128 stands for zero in the data rows.
Some points, each followed by its number:
[147, 122, 166, 139, 099, 154, 145, 152, 196, 156, 116, 118, 123, 124, 163, 127, 132, 140, 093, 148, 088, 155, 169, 125, 169, 132, 137, 086, 157] 0
[194, 116, 104, 190, 116, 168, 094, 158, 176, 123, 128, 063, 094, 093, 201, 160, 115, 116, 126, 098, 096, 160, 193, 069, 112, 132, 109, 139, 184] 1
[183, 144, 148, 137, 137, 174, 113, 146, 139, 133, 129, 108, 118, 148, 161, 112, 135, 136, 106, 122, 137, 107, 159, 111, 162, 143, 151, 094, 160] 2
[192, 105, 040, 171, 122, 154, 097, 114, 105, 097, 122, 086, 111, 104, 171, 171, 102, 123, 109, 124, 126, 126, 165, 085, 120, 109, 095, 198, 175] 3
[176, 114, 098, 140, 153, 153, 107, 132, 131, 137, 123, 065, 073, 117, 178, 139, 160, 128, 155, 137, 151, 133, 160, 061, 124, 126, 140, 137, 172] 4
[158, 132, 096, 172, 117, 124, 118, 138, 108, 100, 163, 131, 140, 121, 158, 163, 077, 113, 112, 087, 107, 135, 131, 136, 100, 143, 102, 160, 133] 5
[098, 127, 125, 134, 116, 136, 082, 106, 152, 126, 133, 099, 149, 108, 107, 143, 128, 104, 151, 107, 088, 149, 118, 115, 116, 137, 107, 136, 105] 6
[093, 169, 215, 017, 156, 076, 210, 103, 034, 140, 108, 255, 149, 215, 029, 042, 135, 188, 072, 180, 206, 041, 062, 224, 201, 140, 195, 043, 095] 7
[108, 164, 224, 021, 118, 108, 197, 105, 083, 154, 086, 245, 149, 226, 057, 041, 155, 193, 063, 201, 177, 048, 099, 203, 246, 159, 186, 010, 119] 8
[067, 129, 129, 096, 115, 080, 162, 110, 097, 124, 125, 188, 168, 131, 069, 116, 113, 140, 125, 146, 131, 118, 089, 178, 118, 110, 118, 138, 089] 9
[066, 094, 078, 123, 132, 049, 156, 129, 126, 120, 140, 149, 128, 070, 075, 143, 122, 135, 175, 131, 127, 165, 102, 134, 060, 078, 091, 209, 072] 10
[103, 128, 126, 100, 136, 106, 141, 096, 080, 107, 123, 182, 163, 145, 064, 121, 110, 128, 116, 124, 133, 104, 079, 173, 119, 109, 107, 139, 093] 11
[112, 131, 105, 129, 129, 149, 086, 085, 102, 090, 124, 130, 153, 128, 099, 144, 111, 088, 125, 110, 108, 118, 091, 148, 114, 130, 083, 166, 099] 12
[098, 118, 112, 147, 102, 142, 085, 112, 143, 122, 128, 098, 145, 112, 117, 154, 116, 100, 147, 112, 079, 156, 119, 124, 123, 127, 097, 143, 111] 13
[109, 117, 111, 131, 146, 146, 091, 099, 145, 140, 118, 083, 131, 122, 110, 136, 160, 111, 163, 132, 122, 151, 122, 106, 121, 105, 124, 148, 116] 14
[100, 124, 117, 108, 116, 138, 094, 099, 125, 124, 114, 120, 136, 120, 087, 121, 141, 118, 142, 138, 104, 124, 112, 129, 131, 126, 115, 138, 113] 15
[149, 121, 176, 136, 108, 149, 148, 171, 201, 161, 117, 114, 103, 124, 177, 117, 146, 133, 114, 148, 106, 160, 188, 116, 167, 143, 147, 073, 171] 16
[100, 113, 094, 142, 129, 144, 088, 099, 146, 121, 125, 095, 139, 104, 112, 158, 137, 092, 157, 117, 103, 159, 109, 112, 108, 115, 099, 168, 099] 17
[124, 119, 099, 139, 141, 150, 085, 111, 147, 122, 111, 082, 119, 111, 118, 131, 148, 095, 154, 118, 114, 153, 120, 096, 111, 112, 102, 158, 121] 18
[108, 116, 082, 153, 113, 181, 051, 087, 143, 108, 121, 081, 167, 105, 102, 167, 127, 084, 149, 096, 070, 148, 113, 112, 111, 111, 086, 171, 109] 19
[201, 127, 110, 164, 152, 148, 147, 158, 118, 125, 137, 096, 097, 139, 221, 141, 112, 127, 116, 103, 166, 122, 155, 091, 116, 140, 143, 133, 169] 20
[156, 117, 089, 149, 126, 140, 101, 124, 113, 124, 122, 084, 114, 115, 157, 140, 126, 137, 138, 129, 140, 127, 152, 098, 128, 118, 121, 150, 155] 21
[111, 129, 117, 109, 129, 086, 168, 131, 085, 119, 125, 180, 144, 131, 097, 116, 106, 152, 124, 151, 147, 112, 101, 164, 125, 106, 124, 145, 126] 22
[159, 114, 144, 156, 111, 161, 114, 163, 200, 146, 132, 089, 103, 112, 189, 136, 140, 122, 115, 137, 085, 167, 186, 095, 145, 139, 131, 106, 165] 23
[171, 118, 083, 139, 146, 133, 117, 129, 100, 113, 116, 101, 090, 119, 145, 134, 135, 144, 151, 136, 149, 112, 161, 083, 122, 114, 111, 157, 166] 24
Which point above is nearest to each new point, looking only along the 6 directions in which the numbered points spread most? Its number follows each.
[206, 140, 114, 175, 139, 154, 122, 148, 126, 126, 142, 088, 107, 136, 208, 154, 117, 118, 115, 096, 152, 122, 156, 101, 118, 146, 143, 133, 164] 20
[149, 130, 112, 151, 134, 133, 122, 135, 120, 121, 147, 111, 130, 119, 146, 138, 120, 123, 133, 108, 123, 131, 121, 113, 108, 124, 123, 140, 139] 21
[242, 140, 085, 190, 154, 169, 095, 157, 094, 099, 148, 073, 083, 135, 224, 162, 099, 119, 112, 083, 158, 104, 172, 078, 107, 156, 131, 150, 195] 20
[118, 130, 072, 113, 126, 105, 131, 084, 053, 097, 122, 173, 161, 143, 072, 144, 097, 134, 111, 136, 144, 098, 090, 156, 124, 105, 097, 173, 103] 11
[147, 131, 146, 150, 096, 131, 147, 157, 160, 123, 138, 126, 122, 115, 168, 132, 105, 122, 099, 120, 095, 143, 158, 130, 127, 145, 120, 113, 160] 0
[204, 137, 114, 170, 142, 149, 115, 160, 110, 105, 145, 083, 094, 134, 204, 150, 105, 127, 115, 089, 148, 104, 174, 083, 120, 160, 131, 128, 182] 20
[193, 110, 047, 181, 100, 140, 103, 143, 106, 113, 136, 083, 106, 102, 182, 175, 097, 131, 114, 120, 115, 128, 191, 089, 114, 109, 098, 178, 188] 3
[106, 132, 148, 088, 123, 107, 141, 120, 111, 145, 116, 163, 130, 144, 096, 095, 150, 142, 136, 160, 151, 104, 117, 148, 157, 131, 148, 100, 117] 22
[065, 097, 062, 154, 117, 056, 145, 133, 113, 107, 158, 139, 142, 070, 099, 169, 093, 129, 156, 109, 101, 170, 100, 134, 055, 084, 072, 215, 083] 10
[225, 145, 100, 178, 150, 148, 121, 166, 097, 129, 151, 072, 075, 139, 235, 148, 122, 148, 128, 106, 183, 103, 183, 080, 126, 157, 162, 133, 202] 20
[209, 138, 096, 165, 148, 143, 147, 156, 088, 121, 140, 106, 101, 135, 215, 146, 106, 145, 117, 110, 179, 100, 168, 103, 126, 142, 143, 140, 195] 20
[071, 168, 202, 022, 127, 066, 217, 098, 022, 136, 111, 255, 174, 226, 019, 066, 108, 189, 065, 182, 193, 032, 050, 248, 200, 143, 170, 047, 075] 7
